A single turn carries every row of the set below to another of its rows. Some are shown first; where does it send the rows asked next?
Sila: [-13.6  -7.0  -6.0 -16.3  -9.3  -6.2  -9.2  11.9 -18.0  13.5  -7.6 -13.2
  39.0  14.8  10.7]
temur: [ -7.5   0.5   3.8   4.3  -4.5  18.2 -18.7   9.6   4.2  -6.4  -4.6   3.0
 -10.6  -3.2  -3.5]
Tezol: [ 14.7  28.9 -22.0  -1.4  11.3   8.9  12.0  25.3 -11.6 -16.3  -4.9   7.3
  -6.3  -4.7  14.6]
nabi: [ 11.2  12.4  -6.8  11.3  30.9  -4.5  12.5  21.3  -3.8   0.8  19.8 -29.5
  -0.4  -2.3   6.5]
sopu: [  0.6   0.2 -26.8  -7.0  -8.7   6.4  -1.1  13.6   7.8   2.0  -6.3  15.1
  23.6  13.3  19.0]
Megug: [ 10.0  -3.6 -11.2   1.7  32.9   9.3  -4.0   6.5 -18.3   6.3  -2.4 -28.1
  12.1   4.8 -33.0]
kem: [ 14.0  16.9 -16.2 -18.1   0.8 -18.8  10.6  10.4 -24.6   7.6 -14.1 -38.5
  18.3  12.9   0.4]
loda: [ 26.0   9.5 -19.8  -1.8  21.6   1.8  18.2  19.6 -19.8   5.7 -20.3 -28.6
  17.7  15.5  16.9]
Tudem: [  4.0  12.7  -5.6 -13.6   8.8 -10.7  -5.0   5.4 -20.0   4.6  -1.8 -44.2
  12.9   4.9 -27.4]
mit: [ 14.3  30.4 -27.5  12.3  28.6  12.2   0.8   8.5 -16.6  -3.1  15.4 -16.4
   4.0  -5.0  13.5]
vidaz: [  8.4  -5.4 -17.5  -1.9  13.5   6.9 -28.8  -7.4  -1.4   8.1  13.5  16.0
  13.7   4.2   8.2]
Bol: [  1.8  -5.1   6.3 -17.0  -7.7  -6.3  -2.5  -8.1 -10.5  10.5  -4.5  20.8
  10.7   4.4 -10.1]
Bugoz: [  3.7  12.9 -31.1  -3.7  14.6  14.0  -3.1  11.0 -17.3  -4.3  -2.6  15.7
  12.6 -15.7 -24.0]
Ruga: [  4.1  15.3   3.9  -8.4  -5.3  -2.1  17.6   1.1   4.7 -10.0  11.4 -24.4
   4.3  11.0 -26.8]
mema: [ 16.5  -4.7 -30.0   9.1  20.9  -8.6  10.8   1.0 -27.1  22.6  -8.2 -10.7
  21.4 -15.2  -7.2]
Maro: [  9.2  11.4 -13.2   1.1 -22.2  -6.8  26.3  -1.6 -15.3   1.7 -21.7 -13.7
  23.8   3.3  -9.8]
vimo: [  6.7   9.9  -3.5  20.8   3.1  10.8 -20.1  10.2 -14.1  -1.1  -3.2   2.7
   7.5   2.0  33.5]
kodon: [ 14.9  16.8 -38.1   8.5  20.2  13.1  -3.7  -8.9 -29.2   9.6   1.4  -4.7
  12.0 -15.8   1.0]
guref: [ -9.6  13.0  16.7   0.7  -6.9  -1.9   2.7  21.5  -5.2 -12.3  -0.7   2.2
  23.9  13.0  12.6]
dov: [ -5.3  -2.5  17.2 -22.2   0.1  -4.2 -11.4   8.9 -11.1   9.1   2.3 -21.6
  -5.4  12.7   7.5]

Sila -> vimo
Bugoz -> Maro
Tudem -> kodon
Where do these go?
Megug -> mema
sopu -> guref

A single turn carries every row of the set below to another of its rows. Some are shown first; where does it send the rows asked next?
zes: [ -6.7  13.9 -11.6 -41.0   7.8 -18.8  17.4 -27.7   5.2 -71.4  55.1 -10.7
  24.7 -14.6]
kam: [ -4.2  39.1 -25.9 -26.7  41.6  -7.8  12.0 -28.2   5.1 -58.1  31.0  -3.8
  -9.6   3.0]
Pomu: [ 16.0  20.1  -3.6   3.9   4.9 -21.6  37.1 -25.1   5.3 -25.7  40.2 -23.2
 -13.7  -4.9]
Dumu: [-11.9  15.7 -22.4 -33.3   0.8 -29.7  24.4 -35.5  -0.3 -66.7  47.3 -29.6
  25.5  -3.1]
dega: [ 18.9  18.3   2.1  -1.3   8.1 -15.0  32.7 -19.9   8.1 -28.1  46.1  -9.7
 -14.8 -12.3]
rok: [  4.3  16.2 -15.1 -37.2 -11.9   2.5   0.6 -17.9   1.2 -37.9  42.1 -10.0
  20.5   8.0]
num: [ -6.7  39.3 -35.4 -24.1  38.8 -13.5  17.2 -38.4   4.8 -53.9  30.7 -14.7
  -7.6   6.3]
kozas: [ 20.2  16.6 -10.4  -9.0  18.4 -33.0  29.3 -46.3  30.2 -55.7  39.5 -23.1
   0.8  12.7]
tad: [  4.1  21.4  -9.8   7.2  30.3 -27.5  34.2 -36.4  -5.6 -36.1  47.2 -21.2
  -5.9  -7.7]
Felu: [-11.7  19.2 -10.0 -40.6  -9.3  -2.8   5.2  -8.4   8.3 -67.2  28.3 -12.8
  14.6   5.4]
zib: [ -3.6  38.4 -32.2 -28.3  41.4  -9.8  14.8 -36.1   6.3 -55.8  34.0  -9.0
  -7.3   0.4]
zuzu: [-16.4  22.1 -16.3 -35.1 -14.0  -8.8  10.8 -13.4   5.4 -64.9  22.8 -25.8
  15.4  13.9]
rekim: [  0.2  18.0 -17.3 -29.4 -17.0  -1.2   3.3 -17.8  -2.3 -37.8  32.1 -20.2
  18.5  18.4]
nek: [  4.8  25.3   5.0  12.1  29.6 -19.8  27.5 -17.8  -7.8 -44.3  33.4 -11.2
 -11.5  -1.3]
Rupit: [-13.0  22.7  -1.1 -23.4   0.1 -17.8  15.9  -7.8  -6.7 -80.9  25.1 -18.4
  16.5  10.9]
valar: [ -8.0  16.0 -15.0 -47.8  -6.7  -4.1   6.0 -17.5  13.7 -63.5  40.9 -10.7
  18.9  -4.3]
pera: [  1.9  14.9 -20.5 -37.7 -13.4  -3.5   3.0 -23.8   2.0 -32.9  44.0 -16.1
  21.9   8.5]
Teme: [-15.5  19.3 -26.8 -39.3 -13.1 -12.9  14.9 -26.6   8.7 -58.2  31.6 -32.2
  18.6   9.0]
lebi: [ 20.5  21.2   6.8  -3.6  17.0 -22.7  22.5 -23.9  25.1 -65.9  24.8 -12.3
  -6.0  20.5]
Zinub: [  1.3  25.2  -4.1  13.7  27.9 -26.4  32.6 -28.0  -8.1 -40.6  34.7 -21.7
  -9.5   1.2]
kiz: [ -6.7  41.5 -26.0 -22.1  40.0  -7.6  13.6 -26.6   2.2 -60.0  23.4  -7.5
 -11.6   8.8]
pebik: [ 16.5  21.1  -3.6  -1.9  15.1 -31.2  27.7 -36.1  25.1 -61.4  25.8 -25.3
  -3.0  23.3]
zagu: [ 24.8  14.5  -2.6 -15.7  22.7 -26.5  23.6 -40.7  34.1 -58.5  46.3  -9.8
   0.3   3.8]
pup: [ 17.2  17.8  -3.9  -0.9   7.3 -21.1  36.1 -26.5   7.9 -24.7  46.9 -17.4
 -13.3 -10.9]
dopi: [  2.3  17.3 -12.2 -32.5 -14.5   2.3  -0.5 -12.6  -2.0 -39.4  34.5 -11.7
  17.4  14.9]
mezu: [ 25.2  16.8   7.7 -11.1  23.3 -19.8  19.7 -26.7  31.9 -65.4  36.5  -3.1
  -3.3   8.4]
salo: [ 15.0  19.8   3.0   7.1   3.7 -19.0  33.3 -16.7   2.7 -30.5  34.9 -19.0
 -15.7  -1.7]
vorer: [-17.2  21.5 -15.8 -22.9  -3.2 -27.6  25.4 -24.9  -6.0 -73.4  29.8 -34.8
  21.4  12.3]
manel: [-10.5  15.4 -25.4 -46.6  -8.7 -10.3  11.3 -28.6  13.5 -57.6  43.4 -22.0
  21.7  -3.1]
Nukid: [  7.0  22.3   5.2   5.0  34.0 -16.8  25.6 -20.0  -4.0 -43.3  44.2  -2.7
 -10.2 -11.6]
pofi: [ -8.3  42.2 -31.2 -21.2  37.8 -11.7  15.1 -31.5   1.7 -57.1  22.9 -15.4
  -9.7  12.4]
goki: [ 17.1  20.7   6.0   1.7   6.7 -14.0  32.0 -14.5   5.2 -31.1  38.0 -11.3
 -17.0  -6.0]
gef: [  8.4  19.5  -3.5   1.1  33.8 -22.5  28.8 -30.8  -1.9 -38.1  51.6  -8.4
  -6.6 -14.9]
Rop: [ -6.9  17.7   2.0 -35.4   5.8 -11.8  12.0  -9.5   1.1 -80.6  41.0  -3.2
  18.4  -5.2]
besit: [ -0.3  16.7 -22.0 -32.0 -15.7  -4.3   4.9 -24.6  -1.5 -34.4  37.1 -22.9
  22.0  14.8]

zib -> kam
dega -> goki
zagu -> mezu
Where do these go?
tad -> gef
zuzu -> Teme
rekim -> besit
Rupit -> vorer

A single turn carries every row of the set below to another of its rows. Some are shown first; where does it send the rows asked next?
zanog: [-18.9  -3.9 -23.0 -10.2   5.9  -6.4  -3.4  -9.1  12.2  -5.6  14.0 -18.0
  -1.3  17.7   0.1 -18.0  20.8  13.4 -12.0   3.4  -5.8   2.4   0.3 -36.0
   2.4   9.3   1.7 -20.5]
Vaz: [ -0.6   9.0   6.8  -9.2  12.5   3.9  18.9  20.1   4.4  -9.3 -12.9   5.0
  -8.7  10.6 -25.0   1.9  23.4   4.7   8.4  31.2  19.4 -20.2   1.4   4.2
  30.9   3.1  -3.9   3.8]
kisas: [  3.7 -19.0  -6.6   3.2  11.3   0.6   5.0 -19.2  10.2   5.5  13.7 -32.0
   4.0   1.2  21.5  -7.3  13.1   4.2 -21.5  -9.5 -13.0  -2.2   5.7 -40.3
  -0.9   1.9   7.2 -14.2]
tota: [-11.3  11.9  -5.0  -1.2  -3.9   9.3  21.2  18.8   2.3   4.2  -8.5  -3.7
 -12.0  12.3 -24.5  -1.0  12.6   3.5  15.1  21.6  18.6 -14.6   0.2  14.4
  28.5 -10.5   3.9   5.5]
Feku: [  2.1 -15.5   5.0   3.2  -6.0  24.8  32.4   4.9  -9.8  13.6   5.3  -1.3
   1.2  -2.0  -2.7   7.5  -4.0 -12.6  23.2  14.3   0.2 -18.8   1.7   9.2
  13.4  -7.3 -11.9  30.0]
nef: [-17.2   3.1 -29.7  -4.0 -21.0  10.4  -4.7   2.6  -2.0   0.3 -12.1  -7.9
   6.4  -5.3  21.4   9.4  15.6  -0.2 -10.7   0.6  -6.8  -5.0  -2.8 -47.4
  -6.1   1.4   3.7   3.2]
Tekib: [ 18.9   4.4  13.1  -6.9 -23.4  15.9  -3.2   8.9  -6.7 -17.3 -12.5  -5.6
  -3.3  -3.9  -9.2  23.6  -0.6 -13.7  15.3 -12.7   2.1 -19.6  24.8  -9.3
   5.6 -12.7  19.5  23.7]
zet: [ 14.1 -26.3  23.6 -14.5  21.5   6.4  14.8 -18.8 -26.6  -9.9  12.2   0.7
   5.2  15.7 -11.9   7.8   3.8   3.0  12.9   3.1  -5.4 -19.1  25.0   4.5
   1.2   1.7  -0.2  -7.3]
lozu: [-17.2  -8.2 -17.7   5.4  -2.3  -0.6   2.6  -9.7   5.7  28.4  15.2  -5.9
   3.3  16.4   8.4 -14.9  36.1  -2.2   6.0   8.8   2.2   4.4 -13.3 -31.5
  -1.7  -7.5  -5.5  -9.0]
bupes: [  0.1 -21.9   7.4 -13.1 -11.2  26.0  25.9  30.0 -11.4   3.0  -9.8   8.0
   1.6   3.4  -8.2   7.4   2.4 -11.6  19.7  15.2  10.2 -12.1   1.7  10.2
   5.7   0.5  -6.7  23.5]
Guro: [  4.8   2.3  -9.8 -15.0   7.7  10.7  13.0  20.5   6.9 -10.6  -9.9  -2.4
  -2.9   9.1 -28.4   3.2  16.9   2.5  16.0  17.9  32.7 -14.3  -0.2   5.2
  27.4   3.7   9.8  13.8]
binum: [ -0.6 -16.1  -4.8  -5.1  11.7  -0.9  -4.0 -22.7   6.3  -3.3  15.3 -26.8
   7.5   5.9  12.5  -7.3  14.7  -2.2 -22.5  -7.9 -16.8  -3.2  17.7 -39.7
  -4.2   1.8  12.7 -19.5]
fonak: [ -8.1 -12.0 -21.7   8.5  -9.3  15.0   0.7  -8.4   2.0  15.6   9.0 -25.5
  12.7   0.8  21.5  13.7  20.5 -12.3  -3.9   1.1   9.1   2.2  -9.4 -42.5
  13.7  -9.7  -3.2  -1.8]
dubag: [ 15.7   6.7  23.4 -21.4  -1.3  -4.2  11.0  10.0 -23.8 -13.2 -21.1   4.1
  -1.9   4.0 -11.1  12.0   4.6  10.4   2.5   1.0   0.1 -20.3  28.8  -1.3
  -8.7   0.9  23.4  -9.4]
tidi: [-15.1   0.2 -25.1  -1.9 -27.6  10.8  -8.1  -2.2  -5.6  -4.8  -7.1  -9.6
   5.1  -0.5  17.4   8.1  19.0   2.5  -9.4  -5.6  -5.7  -5.1  -6.0 -46.4
 -12.8  -3.7   0.4  -6.0]
megep: [-20.4  -7.5 -25.8  -3.3  -0.9   3.0  -2.4 -12.5  16.7  -6.7  14.3 -19.8
  -3.5  11.9   1.5 -19.1  23.9  14.9 -11.4   1.3  -8.0   3.7  -7.9 -28.8
   0.3   6.3   0.2 -19.3]
las: [ -1.6 -10.3  -4.3   2.5  -4.0  -1.7  -3.2 -14.4 -14.0  14.7   2.9  -2.9
   6.5  -0.1  22.2  -6.2  28.6   2.1 -11.9  -8.9 -11.9 -16.5   3.9 -41.0
 -21.9  -2.6   6.0 -11.6]
toko: [ 21.0 -26.2  31.6 -16.0  14.3   9.8  23.5  -1.7 -15.8 -16.6   4.1   6.7
   1.5  16.1 -17.6   9.6   6.6   4.2  10.7  10.6 -17.0 -12.5  22.6   0.0
   4.1   8.3  -2.8  -7.3]
kag: [-11.0  -9.9 -23.0   9.4 -12.0  20.4   4.5  -3.5   8.0  19.5   6.6 -23.1
  15.3  -0.6  18.1   9.8  18.3 -15.6 -11.4   0.2   3.9   1.9 -13.1 -37.0
  11.1 -12.6   1.0  -6.3]
Vebu: [ 19.8  10.5   2.2 -13.5 -18.2  15.6  -1.6   0.8  12.1 -20.9 -11.9 -10.0
  -0.6  -5.8  -1.1  21.1  -8.3 -23.1  11.0  -7.2  -1.5 -20.2  19.6  -3.3
   8.4 -15.4   2.7  24.4]
budaf: [-18.8  -8.3 -25.5   9.0  -9.7  17.4  -0.4  -2.3   8.7  16.4  10.1 -24.0
  12.5   0.4  12.0   5.3  16.1 -21.7  -7.3   7.3   3.7  -0.5  -6.9 -42.3
  15.0 -12.5   0.3   6.0]
suz: [ -4.9 -14.6  -3.5   2.2  -3.2  -5.2   0.2 -12.4 -12.3  16.0  -1.6  -1.9
   2.3  -2.0  26.0  -9.4  29.4   6.4 -11.7  -5.4  -7.1 -15.1   0.3 -41.5
 -23.8  -2.6   4.9  -3.1]
zulim: [-20.0  -7.5 -21.9   8.7  -3.3   6.0   2.3  -7.5   8.6  29.2  15.9  -9.1
   3.6  10.6   4.2 -20.2  34.7  -2.6   2.4   5.7   1.1  -2.3 -15.1 -28.3
   1.7  -5.0  -3.9 -10.0]
Bunof: [ 12.9  -9.8  21.3 -10.6   9.1   9.0  -4.1   3.1  10.4 -34.4  14.6 -10.8
 -13.9  18.9 -26.0  -1.3  19.1 -11.7  13.1   6.6   3.4 -24.4  20.7   0.6
  25.7   1.1  -2.8  -0.5]
danud: [ -0.6  -0.4  12.2  -2.4  11.1   4.8   2.1   4.3  10.7 -23.6  22.6 -20.7
 -22.1  16.0 -29.6  -8.0   9.3   2.2  11.7   9.0  10.4 -21.4  16.6   6.3
  29.5  -7.8   5.6  -0.6]
zanad: [-28.8 -12.2 -22.2   3.0   0.7   4.5   7.3  -7.2   3.5  25.3  21.7  -7.9
   5.6  17.0   6.1 -16.1  33.7  -1.7   4.4  10.5   0.9  -1.0  -7.1 -26.7
   5.8  -1.7  -5.5  -8.8]
Pedab: [ 15.2 -23.7  10.3  -9.4  20.3   2.8  23.5  -2.8 -15.5 -17.2  -1.9   3.1
 -12.2  19.7 -15.3   3.7   7.6   6.9  16.6  14.0 -18.6 -19.0  27.5  10.5
   1.8  -2.7  -2.8 -12.8]
Gik: [  3.9 -22.0   9.0   3.3  -4.3  32.4  32.0  15.2  -6.5  -3.7  -9.2   6.2
   2.0   1.8  -8.0  12.4   8.7  -6.5  25.8  22.8  -1.7 -15.7   5.0   5.8
  22.7  -1.5 -10.3  25.6]
Teb: [ 23.3  -8.5  22.9 -10.4 -13.4  10.5   2.3  21.1  -3.3 -16.3  -1.6  -2.1
  -4.6  -3.1  -9.2  15.5  -5.3 -27.8  10.8   0.6  -0.3 -26.2  14.2 -10.8
  -2.7 -11.1  -0.1  28.7]
Femal: [ 28.8  13.7  10.4 -16.3   3.9 -12.2  12.2  16.4 -12.4 -21.1 -19.6  -4.4
  -7.9   5.5 -13.3  15.1   0.0  -1.0   0.3   7.0  -5.8 -30.7  24.6  -8.5
  -3.6   1.8   2.4   0.6]
Zeto: [  0.4  -8.4   7.5 -17.6  16.4   6.8  -6.4  -4.8  11.5 -32.4  19.6 -21.4
  -8.7  13.4 -18.5  -3.8   6.9  -5.1   6.2   3.7  22.2 -22.7  14.1   5.2
  27.4  -0.1   2.9   1.4]
Tipo: [-16.1  -3.5 -27.1  -4.4 -22.3  10.4  -7.5   0.4  -3.3  -9.0 -10.9  -9.0
   2.7   2.2  27.8  10.3  20.8   3.8  -6.6  -5.2   1.8  -5.1  -3.2 -43.2
  -8.0  -3.6   1.1  -4.2]
tirut: [ 25.2  12.1  18.0 -23.1  -0.3  -3.0  12.2  14.9  -4.5 -11.8 -32.0  12.7
   0.8   2.2 -13.8  12.1  11.3   1.6   2.1   9.4  -3.4 -17.5  19.2  -5.7
   0.7   6.0  11.9   1.8]
lilo: [ 20.7  -1.2  14.2  -7.8 -13.2  20.6  -0.7  13.0  11.9 -23.6 -14.4  -1.7
  -5.3  -2.8  -8.0  12.2   6.7 -22.6  17.4  -5.4  -2.9 -23.4  20.1  -8.6
  13.2  -2.9   4.1  29.4]
mokor: [ 14.3 -20.5   5.7  -5.9  23.1  12.0   0.1  -5.6  13.1 -24.2  12.2  -9.7
 -10.1  19.0 -29.6  -4.2  17.8  -6.8  20.7  11.2   8.8 -20.1  21.1   6.6
  25.5  -9.7   6.7   7.4]
Vomi: [-16.4  -4.0 -24.2  -7.8  -4.2  -3.4  -0.3  -9.4  20.6  -4.1   9.7 -19.4
  -7.6  16.5   6.4 -14.9  21.2  15.0  -8.6  -1.5  -6.4   7.3  -5.8 -30.4
   0.3   4.3  -3.1 -24.5]
Liveg: [ -7.5 -12.7  -7.4  -2.2  -2.8  -1.4   2.8 -13.2 -14.3  16.2  -1.2   1.6
   9.4   1.6  24.0  -4.5  20.2   0.6 -10.9  -7.8 -17.9 -11.7  11.5 -41.3
 -23.0   0.1   7.6  -4.8]
nuni: [  7.1 -25.9  30.8  -7.7  15.7   4.1  18.2  -3.8 -20.6 -17.4  16.5  -8.0
  -9.6  14.7 -18.6  -1.6   2.8  12.4   6.8   7.2  -9.8 -16.3  27.3   5.3
   3.4  -3.0   9.8 -13.0]
peku: [ -4.1 -18.5  -5.6   4.4  12.9   1.8   3.1 -20.2   5.6   0.2  11.5 -28.4
   3.7   4.4  16.0  -6.6  17.8   0.2 -27.2  -8.0  -9.6  -5.9   5.7 -36.0
  -2.8   1.1   9.5 -20.3]
kuro: [ 17.5  13.8   7.6 -28.8   0.0 -10.4   8.0  -3.8 -15.5 -11.7 -29.0  14.3
   2.2   6.8 -13.7  14.6   4.1  12.2   9.0   5.7  -1.9 -16.6  18.4  -4.0
 -12.1  -1.6  11.7  -1.2]
mavup: [-12.4   9.9  -3.7 -16.3   8.3   4.2  18.1  13.2  -1.6  -7.3  -5.9   2.2
  -8.0   7.9 -18.7  -7.7  11.2  10.5   8.7  29.1  25.0 -20.2 -11.3  11.8
  20.0   1.3  -3.6  10.0]
mutik: [ -2.2 -13.6   5.4   7.3 -17.2  31.8  23.8  11.8 -11.8   5.7  -7.5   1.4
   2.1   1.8 -12.3  21.4  -0.3 -10.0  25.5  14.7   1.3  -8.3   6.4   7.6
  12.4 -17.9   3.1  23.5]

Bunof -> Vaz
kisas -> Vomi
mutik -> Tekib
Where do these go?
Liveg -> binum
Pedab -> mokor
peku -> megep
Vebu -> kuro

